In the rows, zero is written as 128.
One turn sends every row of this set to another row. A few are shown first. Where does it send the rows asked after them?
zagan: [101 147 119 140  86 116 142  97 115 136 123 108 141 128 136 112 135]
mubos: [104 146 111 137  95 134 151 100 118 136 114 128 129 132 138 114 135]
nutik: [102 148 119 148  91 129 149  95 121 134 130 114 129 131 142 109 128]
puru: [165 159 151 126 135 139 142  98 158 122 106 116 135 119 117 128 109]
Lazos: [ 95 127 128 129 102 139 110 128 132 119 114 104 143 132 129 127 144]
mazol: [163 157 100 153 113 137 116 128 154 135 113 132 120 126 101 127 119]
tekan: [158 156 130 157 122 138 141 120 133 110  81 114 131 112 139 127 113]
neb: [139 158 113 168 135 104 135 101 160 118 121 115 147 127 127 139 135]
suf: [147 166 146 112  80 136 112  93 124 148 122 102 118 117 119 119 128]
verud: [102 161 100 126  86 123 108  95 133 141 131 112 118 115 117 116 120]
ved: [123 135 152 115 107 117 103 114 131 139 142  87 135 112 140 110 128]
puz: [150 119 135 139 137 106 127 125 171 139 104 104 132 113 116 122 118]
sosus: [150 168 132 108  87 126 101  95 123 142 109  94 118 115 115 121 136]
mok: [143 144 128 152 126 146 136 126 150 105  81 106 128 111 124 123 103]
bire: [144 150 110 164 143  97 129  99 165 124 121 105 137 126 127 125 122]
soz: [133 141 144 111 115 121 102 115 121 129 136  85 143 125 137 104 134]
Ret: [167 169 143 129 140 132 130 104 149 125 125 132 140 110 133 137 118]
bar: [144 123 124 141 133 112 111 134 171 139  99 119 128 106 121 138 123]
guso: [157 128 131 143 127 102 113 136 160 142 104 115 137 106 122 137 136]
Maz: [111 164 100 120 103 113 117  82 140 148 124 119 110 109 126 122 127]
forun: [132 171 139 108  80 131 113  89 121 142 124 106 133 122 116 123 131]
Timok: [161 157 111 150 115 147 110 124 160 123 100 121 120 131  99 133 116]
papef: [152 147 107 146 123 136 121 117 171 132 105 116 113 124  93 120 105]
fofik: [ 96 139 136 122  87 137 109 123 120 122 111 101 141 113 133 126 131]
katik: [122 135 141 108  99 113 104 115 124 148 141  97 139 116 129 107 129]
Bunim: [106 161 107 129  88 124 110  86 149 147 133 114 109 114 117 126 124]
Sube: [142 150 123 160 137 110 153  92 165 120 110 104 140 131 119 124 120]
bebi: [152 154 123 160 125 139 131 136 130 105  96 115 134 106 141 124 114]
nifi: [167 155 147 132 143 129 142 103 151 129 125 128 143 127 133 126 116]
valom: [100 131 137 138  84 140 113 127 130 123 109  96 136 122 133 128 137]

soz turns into sosus
nifi turns into Timok
puru turns into papef
Now find these:
Bunim turns into nutik
mazol turns into neb
verud turns into zagan

